(in the rows, 128 means zero)
Rotation paths and how fast each direction turns (degrees per step):
Each turn is a multiple of 5 degrees from 10 to 175, or 0.
Each row of a path follows its step; steps can be skipped.
Rotation 1:
step 10: [126 128 130 120 125 124 120 119 130 132 124 140 131 124 122 121 130 141
 127 124 125 128 133 119 121 128 126 132 134 125 137 131 124 133 124 122
 124 138 116 121 131 123 111 136 125 113 124 128 132 142 133 115]
step 18: [123 132 132 130 133 127 121 147 131 127 129 115 135 116 138 133 130 130
 121 123 137 135 124 136 143 129 138 133 124 123 140 128 122 124 128 123
 128 135 129 128 131 117 116 135 126 122 133 122 135 126 129 120]
step 20: [126 129 129 123 133 133 130 114 121 121 126 128 125 124 126 135 133 124
 148 133 125 116 126 123 126 136 118 126 124 145 126 121 127 123 126 130
 129 133 139 135 129 125 115 123 121 120 126 136 120 136 132 137]
step 23: [121 132 131 147 137 144 119 125 123 130 138 133 132 128 131 122 125 124
 134 124 129 124 145 123 133 136 132 115 138 128 130 135 120 126 129 128
 133 118 122 134 125 129 131 121 128 118 127 119 130 124 125 121]
step 29: [124 137 123 126 136 128 132 140 139 117 122 124 139 132 136 129 125 136
 136 123 126 125 121 120 136 136 125 136 131 122 128 114 124 128 126 120
 130 129 135 139 120 138 124 126 126 113 131 124 113 128 134 130]
step 31: [123 139 132 129 124 130 122 114 135 131 125 143 120 121 128 137 134 133
 130 126 135 128 129 136 134 121 124 118 127 151 130 132 124 124 124 129
 123 138 114 122 128 125 128 130 118 125 124 132 128 127 128 118]
step 35: [126 122 120 123 132 133 119 135 129 128 137 129 127 125 133 126 118 130
 134 127 117 133 136 124 131 126 125 127 139 133 134 129 126 116 142 130
 132 123 128 110 138 141 119 127 130 120 141 136 130 132 125 115]
step 39: [120 126 132 118 131 125 125 131 126 116 123 131 132 118 128 128 126 119
 116 124 123 124 130 118 135 114 130 124 123 129 150 133 117 127 114 130
 127 133 125 132 130 126 122 115 127 126 133 116 131 126 129 128]
step 43: [116 128 126 135 120 119 118 128 134 124 128 138 127 120 125 132 131 122
 139 139 128 137 128 131 129 135 144 134 126 138 132 120 134 133 137 133
 121 143 138 124 130 127 119 125 128 133 128 121 134 120 121 119]
[128 128 130 128 129 130 130 129 128 129 126 126 127 127 124 131 128 129
 125 131 127 129 129 127 127 129 127 128 128 124 128 126 130 130 128 124
 127 128 130 127 125 128 130 132 124 124 129 129 127 127 129 130]
90
[128 127 125 128 128 129 128 127 130 127 132 126 128 130 130 128 127 128
 128 131 125 129 126 126 125 127 127 127 132 127 131 127 126 131 125 126
 128 127 125 129 129 128 127 130 129 127 127 127 129 128 125 130]
60
[130 127 129 129 127 127 128 127 128 130 128 128 127 128 126 126 126 129
 127 130 127 127 127 129 129 127 131 126 128 126 130 127 132 128 126 130
 128 128 130 129 130 130 129 125 129 124 126 121 128 131 129 127]
65
[131 124 129 133 126 127 132 129 126 127 129 128 125 131 128 128 126 126
 128 126 129 129 128 125 131 129 129 127 128 128 127 128 126 130 127 130
 129 129 129 125 130 130 129 129 130 126 130 131 129 126 126 126]
35
[130 126 130 124 131 128 126 127 125 126 125 129 127 127 129 125 128 127
 127 127 125 126 128 127 126 129 129 125 128 127 129 131 129 130 128 128
 127 132 129 130 128 128 129 128 128 130 128 130 124 129 123 128]
60
[127 128 128 127 129 129 127 127 126 128 129 128 126 128 129 126 127 128
 127 130 129 128 132 129 129 126 130 125 125 128 122 126 127 128 129 126
 130 128 122 128 126 127 124 128 128 126 129 128 129 129 127 128]
85
Rotation 2:
step 12: [112 128 139 123 124 127 120 134 121 124 127 137 128 130 127 122 120 134
 123 120 128 129 118 133 129 122 132 132 121 130 130 139 128 144 122 122
 129 124 130 134 122 129 129 128 119 137 136 124 128 127 133 141]
step 14: [123 129 123 141 131 140 119 122 127 126 135 127 136 128 125 131 123 120
 139 138 131 131 127 117 133 138 135 123 135 135 127 138 129 126 127 131
 139 135 138 131 130 122 129 142 120 123 122 126 121 129 126 129]
step 15: [126 123 127 132 130 129 119 118 126 125 128 126 133 125 140 120 119 138
 117 126 122 128 130 127 133 120 131 134 127 131 133 131 131 118 139 132
 130 134 133 142 123 131 128 120 117 130 120 132 116 131 126 141]
step 16: [139 143 134 119 129 126 126 126 119 129 128 126 129 136 127 125 126 137
 132 138 129 132 134 125 121 132 128 126 107 130 136 124 129 123 130 123
 127 118 124 127 120 125 138 123 116 126 130 130 123 131 118 130]
step 18: [127 130 128 130 117 123 133 127 130 128 130 130 120 117 132 117 126 132
 134 131 124 134 126 122 136 123 129 131 129 129 131 136 131 110 118 124
 126 134 124 130 149 125 122 124 124 134 131 122 125 119 131 137]
step 23: [120 133 131 139 118 134 115 128 123 134 129 133 143 122 130 130 127 127
 127 140 126 126 123 119 141 127 136 136 139 122 123 131 123 127 129 124
 120 129 127 129 125 130 121 137 131 122 120 128 126 137 120 126]
step 27: [120 122 123 124 119 119 129 129 118 134 127 129 110 123 133 118 119 128
 125 131 118 129 120 132 134 136 128 127 132 136 135 130 121 121 119 128
 117 123 124 126 133 128 131 133 122 122 131 116 118 132 131 129]
step 33: [132 139 129 129 144 124 134 121 123 123 130 133 122 128 124 125 130 122
 131 130 127 122 126 130 134 123 125 129 130 127 123 137 135 116 127 114
 127 121 136 136 127 139 133 123 114 131 134 138 116 128 130 132]
step 40: [130 131 132 140 128 134 129 120 125 135 114 118 134 123 127 142 119 130
 130 134 136 126 124 138 132 129 134 139 128 129 132 129 121 122 127 138
 137 129 126 138 131 122 130 139 137 132 123 123 122 122 131 124]
[126 124 129 130 131 127 130 130 128 128 130 128 128 124 127 131 127 129
 125 128 126 128 130 127 128 131 127 128 126 127 127 125 129 126 133 130
 127 130 125 128 125 128 126 126 129 130 127 128 130 127 128 128]
170
[126 128 130 128 129 129 127 130 128 126 128 125 128 129 126 127 127 125
 128 129 130 125 128 129 127 129 124 128 128 131 123 126 127 127 129 127
 127 128 130 126 128 129 129 130 125 124 127 126 127 127 133 130]
135
[128 128 128 127 128 125 129 131 125 128 125 132 128 129 124 128 130 129
 128 128 127 128 127 125 126 128 126 128 128 129 129 129 130 127 127 126
 125 124 126 129 126 130 125 129 130 127 130 124 127 132 129 131]
70
[126 132 130 125 131 125 126 127 125 127 128 129 130 128 129 128 129 127
 130 125 127 127 130 131 126 127 126 129 126 127 128 128 129 129 126 127
 126 129 130 127 123 129 130 127 128 130 128 130 129 126 127 129]
85
[127 129 128 130 128 127 129 129 128 131 128 128 126 129 131 130 131 129
 128 127 131 125 127 131 127 125 125 126 129 131 127 130 130 125 130 130
 127 128 127 130 129 125 130 127 130 129 126 130 125 129 128 127]
160
[128 132 127 129 130 132 132 131 126 129 127 129 126 128 129 128 131 126
 128 125 127 127 130 126 129 130 131 128 126 128 128 126 129 126 128 130
 131 127 127 126 127 128 131 127 127 127 128 126 127 130 128 124]
125
Rotation 3:
step 13: [119 133 127 120 130 133 126 140 118 133 134 128 113 131 119 126 113 124
 130 127 128 127 126 125 125 136 139 129 123 127 131 117 131 123 112 131
 128 131 136 128 125 137 121 133 122 130 128 130 120 145 125 125]
step 15: [132 120 122 135 130 129 133 127 129 128 130 141 126 133 129 130 123 136
 118 123 130 135 118 125 123 131 132 131 124 130 110 128 126 127 146 122
 128 136 130 124 122 127 134 114 134 134 126 125 127 143 139 135]
step 18: [132 124 135 124 115 127 128 119 125 132 130 137 117 134 136 129 130 133
 126 129 127 129 123 121 133 127 139 122 122 140 134 121 123 131 127 119
 121 132 121 126 134 135 139 128 127 136 141 139 116 124 141 124]
step 19: [127 139 142 121 120 128 124 135 128 136 111 130 120 130 130 129 131 126
 135 124 142 127 121 123 132 134 125 128 122 129 128 122 126 130 118 132
 128 130 125 137 116 125 122 145 125 134 130 141 131 127 133 124]
step 28: [119 119 122 128 138 127 132 132 126 128 129 127 124 123 129 123 124 124
 139 129 128 120 115 112 128 108 125 134 129 136 128 128 127 118 126 123
 126 121 126 125 124 132 138 123 139 140 129 121 119 127 131 136]
step 30: [120 131 124 131 116 133 124 127 134 127 133 119 126 129 124 126 113 123
 110 124 133 132 133 122 137 129 125 132 127 132 124 115 134 128 125 124
 119 140 132 128 133 120 125 135 128 135 116 133 127 123 141 123]
step 36: [129 127 122 132 119 130 115 119 130 121 121 131 136 125 145 135 117 129
 125 124 135 141 131 117 124 130 133 122 131 130 142 120 118 127 126 124
 126 132 131 128 125 126 127 129 128 133 128 147 126 131 129 122]
step 41: [120 133 117 126 123 128 124 127 124 123 125 115 119 143 138 124 127 133
 129 137 124 125 126 120 129 131 122 139 135 136 118 127 124 136 128 125
 129 112 134 126 127 127 137 121 134 127 120 137 139 118 129 128]
step 42: [131 130 126 119 127 127 114 126 121 126 129 123 126 133 137 140 113 124
 124 121 122 128 135 134 129 134 127 126 142 128 128 134 114 125 121 120
 117 122 118 125 120 136 133 129 125 124 123 127 131 131 142 122]
[131 126 126 129 128 125 127 130 128 128 132 131 125 125 129 128 128 128
 128 127 129 129 128 125 129 130 130 128 128 127 127 127 125 127 130 126
 125 127 125 128 128 131 131 127 127 127 127 128 128 129 124 126]
135
[129 129 128 127 130 129 128 124 125 131 127 129 129 126 128 125 127 129
 130 127 130 128 130 129 127 131 122 127 127 126 127 127 124 128 129 129
 130 127 126 127 129 127 128 130 129 127 126 129 128 127 127 130]
145
[128 125 127 126 132 130 126 129 129 129 129 125 128 127 130 129 129 125
 128 128 130 128 128 128 125 129 127 129 132 127 126 128 130 129 130 128
 126 128 128 123 126 128 128 126 127 131 131 131 128 128 128 130]
55
[132 128 126 128 125 130 129 128 130 128 128 128 128 130 127 127 126 126
 131 124 131 128 132 125 125 126 127 130 129 128 128 130 129 130 128 124
 129 127 130 131 128 126 129 125 129 129 128 127 127 127 127 127]
135
[129 126 127 129 128 126 129 129 130 129 125 129 128 127 125 128 128 128
 131 127 130 126 128 130 128 133 127 127 130 128 127 131 132 126 128 129
 130 132 129 128 129 131 127 128 132 127 129 130 129 132 128 127]
60
[127 131 132 128 128 130 127 128 126 127 130 126 127 128 126 126 126 130
 128 127 131 128 127 127 127 129 129 128 132 128 130 127 127 133 128 126
 130 133 127 129 126 131 128 130 126 126 130 127 128 128 129 127]
60
Rotation 4:
step 0: [128 121 135 131 128 142 130 114 124 122 129 128 131 130 120 126 132 118
 123 127 127 125 123 136 134 135 124 123 122 124 143 138 131 146 134 130
 130 133 126 134 137 132 125 137 129 134 138 124 128 134 119 125]
step 7: [123 128 121 125 125 119 122 130 129 130 113 128 125 135 125 122 122 133
 129 124 126 133 130 141 135 121 132 125 130 129 122 107 125 129 136 138
 134 124 129 126 122 141 132 125 130 127 118 117 135 130 131 119]
step 14: [128 115 138 133 121 142 132 129 130 119 129 135 131 137 125 133 126 121
 127 120 123 122 135 128 127 121 125 134 126 128 136 139 133 125 135 125
 119 135 123 120 128 130 120 124 135 121 117 142 125 123 118 129]
step 17: [138 124 135 128 119 131 126 123 127 131 132 120 128 128 125 130 133 135
 129 131 116 136 110 122 129 129 124 131 128 138 142 127 129 127 133 120
 123 120 122 138 131 125 132 124 126 126 140 130 120 130 144 128]
step 21: [126 139 130 125 126 120 130 122 128 123 114 129 130 123 133 133 135 129
 128 131 129 126 131 121 127 120 135 129 140 123 134 122 125 131 130 138
 137 127 137 144 127 132 136 138 141 113 133 123 124 128 130 118]
step 30: [130 114 125 120 126 136 127 128 132 121 136 127 121 128 129 123 130 141
 138 129 127 133 126 120 131 130 122 133 128 149 122 128 131 132 119 127
 132 130 125 123 136 120 128 117 123 114 117 126 133 124 130 123]
step 34: [120 127 130 123 130 119 127 123 134 124 125 127 126 133 145 125 137 128
 127 135 121 130 117 123 121 119 136 128 117 126 134 135 139 129 143 135
 127 138 125 132 127 129 124 123 130 128 123 120 133 123 141 128]
step 41: [131 125 122 123 130 128 128 136 128 124 120 129 133 132 129 128 130 124
 124 125 141 115 134 122 136 137 118 121 132 129 137 129 117 143 122 130
 134 135 122 119 126 138 135 137 125 129 123 128 130 120 117 136]
step 43: [136 124 120 128 127 136 126 123 132 132 128 126 119 122 121 126 129 130
 126 115 129 134 131 125 143 122 143 127 132 124 126 120 122 123 115 130
 134 133 141 127 133 143 129 121 122 124 120 121 124 127 123 123]
[129 128 127 128 129 127 122 127 126 129 127 128 125 127 129 127 127 130
 127 130 128 127 128 127 127 130 132 130 128 123 126 125 128 126 131 130
 126 129 127 131 128 131 126 126 128 128 129 130 127 127 128 129]
130
[130 126 131 128 126 127 127 129 127 127 127 126 129 131 130 129 128 130
 132 126 128 129 129 126 130 124 130 127 127 127 128 127 129 131 128 130
 130 131 130 128 130 127 131 129 128 130 127 132 130 126 127 127]
160
[130 126 128 130 126 130 130 130 126 127 129 124 129 127 126 126 129 128
 126 127 130 124 129 131 126 125 130 130 128 129 127 129 127 124 129 128
 125 128 130 127 125 126 130 126 128 130 128 128 131 126 127 127]
85
[126 126 129 129 128 128 125 128 127 125 131 129 127 128 126 130 129 125
 127 129 126 130 130 127 126 128 127 131 127 129 129 132 128 126 130 129
 126 130 127 127 131 128 131 129 127 127 128 129 131 131 132 128]
20
[128 128 129 130 131 125 130 125 127 130 129 129 128 128 128 129 129 127
 128 128 130 127 125 131 127 129 132 132 130 127 127 129 129 128 128 129
 133 130 128 128 129 125 127 131 129 130 125 128 127 130 129 125]
135
Rotation 5:
step 6: [129 114 133 133 137 116 126 140 121 130 126 122 135 127 130 134 123 133
 126 126 133 128 123 132 133 137 139 125 129 134 120 133 137 126 118 134
 127 133 124 136 124 129 127 115 123 132 130 128 130 132 134 128]
step 9: [129 113 136 124 127 133 130 134 121 138 131 132 127 133 121 126 126 130
 128 124 133 128 120 137 122 137 146 131 128 132 124 127 131 121 126 124
 130 129 134 136 131 137 131 123 137 134 127 121 134 123 130 132]
step 11: [130 123 135 129 132 125 128 137 130 125 122 128 121 133 119 126 140 135
 124 129 121 136 131 124 127 126 123 125 131 129 120 137 141 126 128 128
 143 127 128 124 132 127 146 129 126 134 131 129 128 121 121 129]
step 14: [135 117 130 135 136 122 125 144 118 130 118 122 125 131 134 131 122 131
 119 126 119 137 130 124 130 130 127 127 131 133 121 127 138 129 116 127
 134 128 121 129 129 128 132 125 121 128 126 137 135 128 133 128]
step 17: [130 118 129 132 132 133 126 135 116 136 128 134 122 138 126 126 123 133
 125 122 118 131 129 133 119 130 134 131 123 136 125 125 134 131 118 125
 128 132 129 131 135 139 137 135 141 127 122 126 135 127 129 127]
step 23: [118 118 131 138 133 120 133 125 124 132 136 133 122 132 128 132 117 132
 135 126 122 129 127 131 127 133 141 121 138 135 123 126 125 127 123 142
 131 131 118 134 120 125 125 133 131 120 131 130 125 132 129 131]
step 34: [124 122 131 131 135 127 120 132 121 144 124 132 130 130 126 125 131 129
 137 130 116 126 122 134 119 136 133 123 125 123 133 130 138 135 131 127
 138 125 130 136 126 132 124 126 133 126 130 123 130 117 123 116]
step 35: [122 134 126 136 141 133 139 114 133 131 125 127 127 133 116 128 134 120
 131 129 128 137 125 127 124 133 117 123 117 132 134 131 136 128 130 124
 134 136 126 125 137 119 129 130 128 133 133 130 130 128 133 130]
step 36: [127 121 132 131 127 132 122 134 127 121 135 133 124 136 119 131 139 133
 125 121 127 128 131 122 126 128 119 123 125 135 134 135 143 133 129 126
 123 123 125 123 126 129 136 124 121 125 118 124 117 130 131 115]
[126 126 126 128 129 130 126 129 130 127 128 129 124 128 128 129 129 127
 131 127 131 130 126 130 128 128 128 129 131 129 130 124 126 127 123 126
 129 128 128 130 128 129 129 129 125 127 126 125 127 130 128 124]
135
[127 126 128 129 127 125 128 127 130 127 128 128 130 128 130 129 131 129
 125 128 130 127 126 126 125 133 128 128 124 125 129 126 126 127 126 129
 129 130 132 129 127 129 127 130 127 128 131 126 128 126 132 127]
115
[128 128 129 129 132 126 130 128 127 126 127 124 127 128 127 128 131 128
 126 130 129 129 128 126 132 126 128 125 128 125 128 126 130 130 127 126
 123 128 127 127 124 128 128 127 126 126 128 127 127 127 128 129]
45
[127 127 127 127 130 128 125 131 127 128 125 128 128 129 129 130 127 127
 129 126 124 126 133 129 127 127 127 127 128 124 127 126 126 130 129 130
 128 126 128 126 128 128 130 131 126 130 130 127 126 126 127 126]
125
